Some points:
tensor([-32,   2, -30, -24, -31, -41,  -3,  13,  23, -17, -26, -14, -51,  15, -49,   6,   8, -46,
          2,   0,  11,  -7,  12,   5, -67, -21,  18, -15, -22,  27,  -7,  -9])
tensor([  8,  10,  11,  36,  35,   0,  38, -20,  30,  12, -32, -18,  10,  -9,   4,  19,   2, -14,
         15,   4, -14, -12,  -6,  10,   3,  12,  -8,  11, -22, -21,  18,   4])
tensor([ -1,   8, -25, -13,  14,  15,  11,   1,  -4,  19,  -3,  28,  -4, -14, -20,  22,  -2, -10,
         16,   0, -20, -28,  81,  -4, -10,  -3,  -7, -15,  13, -40,  35, -29])
tensor([ 36,  13,   7,   6,  46, -25,   0,   0,  32, -10,  28,   4,   3,  19,  -1, -37,  15, -59,
        -37,   4,  13,  -1,  34, -20,  -1,   9,   6,  33,  34, -16,  19,  23])
tensor([-36,   8,   7,   9, -10,  47,  -2,  50,  25, -33,  27,  14, -16,  -1, -64,  12,  39,   5,
          3,   7, -12, -69,  10,  16,  33, -28, -22,  12, -47, -14, -11, -14])
tensor([-15, -65,  -1,  40, -34, -23, -30, -21, -43,  34,  27,   5, -31, -14, -17,  30,  -2,  37,
         -7,   1,  40, -18,  41,  28,  52, -11,  15,  12,  30,  58, -41, -39])
tensor([ 14,  38,   3, -12, -49, -23, -41,  -8, -57,  61,  24, -19,  14, -18, -13,  25,  41,   0,
        -11,  26,  37,  61,  36,   3, -27,  10,  15,  -6, -18, -34, -58,  30])
tensor([ -4, -48,  51, -19,  46,  -9,  45,  19, -25,  11,  26, -68,  32,  -8,  17,  -6, -35,  18,
        -53, -16, -28,  32,  39,  24,   0, -43,  54,  29,  -4,  10,  20,  12])
tensor([ 12,   5, -18,  38, -43,  32,  31,   3,   1, -28,  21, -43,   5,  18, -10,  29,  38,   2,
         -6,  20,  24,  20,   9,  -2,  10,  48,  -6,  51,  56, -45,   4, -19])
tensor([  4,   4,  16,  -7,  17,   5, -10,  18, -11, -35,  -1, -12, -29, -18,  16, -29,  -2,  12,
         36,  -4, -12,  40, -13, -19,   7,  -7, -17,  26,   6, -27, -13, -27])
tensor([ 15,  10, -31,  36, -14,   4, -23,  -6,  -6,  41,  24, -29, -27,  19,  40,   3,   5, -10,
         22,   4,  -8, -28, -11, -27,  33,  -3,  22,  -5,   9,   2,  14,   0])
tensor([ 45,  33,  38, -29,  -1,   5,  64, -28,  24, -15, -17, -40,  35, -55,  57,   7,  36,  -1,
         -9, -52, -20,  -8,  12,   1,   6,  30, -24,  10,   2,  50, -50,  -4])
tensor([  7, -13,  10, -52,   2,   3, -17,   7,  19,  27,  11,  -8, -16,  17, -18,  24, -36, -24,
         13,  -9,  26,  19, -13,   8,  13,  -6, -26,   0,  38,  -2,  19,  16])
tensor([-25,  26, -26,   8,  22,  22,  16,  33,   1, -34,  -1,  12, -33, -23,  24,   3,  16,  42,
        -10,   2,  37, -14,  28,  21,  11, -19, -17,  -8, -10, -37, -39, -21])
tensor([-31,   3, -15,   1,  33, -13,  -1,   9,  19, -13,  -7, -22,   0, -40, -20,   4, -11,  37,
        -27,  16, -29, -15, -16,  -3,  -3,   4,  17, -16,   6,   0,  21,  35])
tensor([ -6,  20,  -9,  -3,  39, -20,  -8, -25, -45, -27,   2,  25,  10,  -2, -27,  17,  11,  14,
         17, -36,  36,  -3, -24,  12,  -6,   5,  32,  11,  -2,   0,  23,  14])
tensor([  1,  35, -32,  37,  -7, -25, -32, -28,   0, -43,  10,   8,   8,   0, -41,   4, -22, -34,
         36, -18, -13,  14,  -9, -14,   4,  25, -20,   0,  13,  28,   1,  -9])
tensor([  2,  19, -13,  38,  13, -22,  29, -16, -21,  24,   8, -18,  39,  -2,  18, -31, -43,  29,
         40, -19,   1, -29, -11, -29,  18,  -4, -17,  26, -51,  -8,  -8, -35])
tensor([ 35, -50, -17, -32,   3, -13,   0,  10,   2,   1,  -8,  16,  -4,  31, -21,  27,  21,   5,
         13,  30,  13,  27, -27,  29, -13,  33, -11, -18, -17,  -9,  17, -44])
tensor([  2,   5,  26,  -9,   2,  38,   3,   4,  17,  -6,  13,   8,  27,  11,  13,  13,   3,   8,
        -12,  -8, -27,  21, -11, -43,  20,  14,  38, -10,  16, -36,   7,   3])
tensor([-29,  -7, -44, -15, -20,   6, -21,  -9,  -4, -37,  -7, -36,   4,  24,  28,   2,  -9,  -2,
          4, -45,  23, -15,  -8,   5,   7, -17, -24, -24, -19,  -4, -12,  51])
tensor([-18,  -7,  20,   0,   6, -17,  12,  -8,   8, -25,  10,   2,  -7,   8, -12, -20,  -3,  24,
         16, -16, -24, -11, -35,  18, -30,  15,  -8,  -5,  26,  -3, -39,  -3])
tensor([ 35,  20,  17,   7, -32, -19, -16,  -4, -17,   2,  11,  33, -39, -16,  17, -24,  45,   2,
        -21,  17,   9, -12,  -6,   3,  -4,   1,  -4,   2,  27,  -8,  60, -40])
tensor([ 20,  31, -15,   6, -16, -15,  27,  21, -15, -41,   5, -13,  -9,   6, -21,   4, -36,  12,
        -14, -22,  45,   4, -15, -19,   5,  14, -23,   4, -18,  29,  -6,  32])
tensor([-17, -16,   5,   2,  19,  12,  11,  43,  17, -28,   8,  31, -17, -19,   6,   1,   0, -20,
          7,  -4,  16,   0, -27,  26,   6,  37,   0,  25, -19,  18,  14,  34])
tensor([-11, -14,  28,   1,  10,  14,   8,  18,  -7,  35, -25,  10, -46,  -3,  19,  11, -32,  26,
        -22,   5, -45, -30, -30,  10, -15,  62,  -1,  -2,   6,   5, -17, -12])
tensor([ 17, -11,  18,  14, -11, -14,  -4,  24, -18,  15,  -9,  43, -21, -34, -21, -19, -38,   7,
        -11, -31, -48,  19,  -7, -14, -20, -26, -31,   7, -18,  22,  21,  -6])
tensor([-41,   3, -39, -19,  30,   7,  39,   1,  -4,  18, -18,  26, -26,  10,  -3,  13,  16,   6,
         19,   5,   8,  22,   2, -18,  24, -62, -42,   1,  23,  22,  -7,   1])
tensor([ 50,  26,  -8,  25,  12,   8, -15, -24,   7,  14, -34,   2,  18,  -5,  22, -30, -18, -42,
         16, -15,  27, -51, -29,   5,   3, -29,  36, -19,  35, -11, -20,  20])
tensor([ 21,  -2,   8,  -9,  29,  17, -16,  -3, -21,  -3,  39, -24,  22,  -6,  34,  -7, -20, -39,
        -27,  40, -11,   7, -12,   3, -11, -46,  35, -24,  25,  26,  19, -33])
tensor([-13,   3,  55,  13, -22,   7,  11,  54,   2,  33, -44,   0,   5,  13,  -6,  -9,   1,  24,
         -4,  15, -15,  69,  13,  15, -35,   5,  31, -13, -32,   8, -11,  20])
tensor([ 48, -80, -10, -14,  -9,   5,  26,  35,  22,  24, -23,  -3,  10,   9, -16, -20,  31, -14,
        -16,  28,  -1,  -5,   2, -23,   0,  33, -11, -55, -15,  -3, -19,  17])
tensor([ -9,  20,   0,  -6, -58, -29, -27,  18,  49,  44,   7,  34,  36,   6,   7,  -8, -14,  29,
         32,  30,  24,  27,  16,  -7, -25, -23, -20, -57,   4,  36,   1,   6])
tensor([ -7,  -1,  46, -14,  33,  -8, -27,   5,   9,   7,  -4,  20,   8,  25,  34,  12, -18, -29,
        -31,  38, -28, -39,  -2, -23, -10,   1,  -7, -28, -12,   8, -14, -21])
tensor([-29, -21,  23, -15, -39,  -4,  11,  11,  -7, -32, -62,  15,  15,  10,  -5,  38,  20,  41,
         55,  36,   9, -27,  43, -19,  13,  17,   9,  15,   3,   1, -25,  -1])
tensor([ -1,   8, -18, -19,  20, -11,  -5, -13,   9,  16, -25, -19,  28,  -9, -42,  -6, -28,   3,
        -27, -19,  -5, -17, -18, -27,  11,  15,  35, -24, -10,  -5,  -3,   0])
tensor([  1,  15,   1,   0,   0, -30,   9,  -4,  12, -21,  16,  11,   9,  -6,  20,  18,   7, -20,
         -9,   8, -41,  13, -24,  25,  36, -16,  13,   2,   1, -21,   0,  21])
tensor([ 13,  31, -48, -11, -47,  58, -57, -29,  26,  31, -37,  30,  42,  22,  22, -48,  -8,  49,
        -13,  32, -17,  37,  21,  55,   0,   0, -22,  54, -11,  33, -17,  28])
tensor([  9,  17, -28, -10,  39,  24, -14, -28, -18,  -9,  -2, -11, -18,  43,   2, -28,   5, -27,
         16, -16, -19,   8,  -1,   2, -15, -11,  -2, -40, -16,  21,   6, -25])
tensor([  -7,  -23,    2,  -31,  -56,   -9,   15, -100,   15,  -20,   14,   11,  -25,   24,   -6,
          -6,  -22,   16,   10,    2,   32,   16,   -4,  -34,    4,  -38,   15,   49,  -46,  -11,
          -3,   29])
tensor([-30, -28,  26,  29, -14,  16,  11,  18,  -8,   1,  17,  23,  12, -17,  11, -13, -10, -15,
         -7,  18,  16,  17, -10,   5,  34,  17,  10, -11, -14, -23,  47,  25])
tensor([-16,   3,  16,   9,  12,  12, -49, -55, -36,   4,  20, -45,  -7,  -1,  -2,  -7,  28, -13,
         -8, -44,  17, -14, -22,   3,  -8, -32, -40, -15,  -6,  11,  30, -11])
tensor([-18, -31,  -9,  11,  29,  16,   2,  14,   0,   6,  18,  31,  31,  -8,  27,  -1,  20, -30,
         -2, -13, -27, -18,  -8,  15, -52,  42,  11,  30,  57, -36,  20, -21])
There is one direction along which these points spread out most. Take the direction at right angles to it along which they spread out most. Go by this last direction. How far along it is each point below, from 0 to 99? The average is 50, and the first point in the table lies past the average. One standard deviation of the points above along it is 16.
tensor([ 50,  26,  -8,  25,  12,   8, -15, -24,   7,  14, -34,   2,  18,  -5,  22, -30, -18, -42,
         16, -15,  27, -51, -29,   5,   3, -29,  36, -19,  35, -11, -20,  20]) 74
tensor([ 21,  -2,   8,  -9,  29,  17, -16,  -3, -21,  -3,  39, -24,  22,  -6,  34,  -7, -20, -39,
        -27,  40, -11,   7, -12,   3, -11, -46,  35, -24,  25,  26,  19, -33]) 56
tensor([ 45,  33,  38, -29,  -1,   5,  64, -28,  24, -15, -17, -40,  35, -55,  57,   7,  36,  -1,
         -9, -52, -20,  -8,  12,   1,   6,  30, -24,  10,   2,  50, -50,  -4]) 49
tensor([ 35,  20,  17,   7, -32, -19, -16,  -4, -17,   2,  11,  33, -39, -16,  17, -24,  45,   2,
        -21,  17,   9, -12,  -6,   3,  -4,   1,  -4,   2,  27,  -8,  60, -40]) 52
tensor([ 15,  10, -31,  36, -14,   4, -23,  -6,  -6,  41,  24, -29, -27,  19,  40,   3,   5, -10,
         22,   4,  -8, -28, -11, -27,  33,  -3,  22,  -5,   9,   2,  14,   0]) 66
tensor([ -6,  20,  -9,  -3,  39, -20,  -8, -25, -45, -27,   2,  25,  10,  -2, -27,  17,  11,  14,
         17, -36,  36,  -3, -24,  12,  -6,   5,  32,  11,  -2,   0,  23,  14]) 72
tensor([-29, -21,  23, -15, -39,  -4,  11,  11,  -7, -32, -62,  15,  15,  10,  -5,  38,  20,  41,
         55,  36,   9, -27,  43, -19,  13,  17,   9,  15,   3,   1, -25,  -1]) 29
tensor([ -1,   8, -25, -13,  14,  15,  11,   1,  -4,  19,  -3,  28,  -4, -14, -20,  22,  -2, -10,
         16,   0, -20, -28,  81,  -4, -10,  -3,  -7, -15,  13, -40,  35, -29]) 45
tensor([ 17, -11,  18,  14, -11, -14,  -4,  24, -18,  15,  -9,  43, -21, -34, -21, -19, -38,   7,
        -11, -31, -48,  19,  -7, -14, -20, -26, -31,   7, -18,  22,  21,  -6]) 44
tensor([ 48, -80, -10, -14,  -9,   5,  26,  35,  22,  24, -23,  -3,  10,   9, -16, -20,  31, -14,
        -16,  28,  -1,  -5,   2, -23,   0,  33, -11, -55, -15,  -3, -19,  17]) 20
tensor([-36,   8,   7,   9, -10,  47,  -2,  50,  25, -33,  27,  14, -16,  -1, -64,  12,  39,   5,
          3,   7, -12, -69,  10,  16,  33, -28, -22,  12, -47, -14, -11, -14]) 48
tensor([-18,  -7,  20,   0,   6, -17,  12,  -8,   8, -25,  10,   2,  -7,   8, -12, -20,  -3,  24,
         16, -16, -24, -11, -35,  18, -30,  15,  -8,  -5,  26,  -3, -39,  -3]) 50
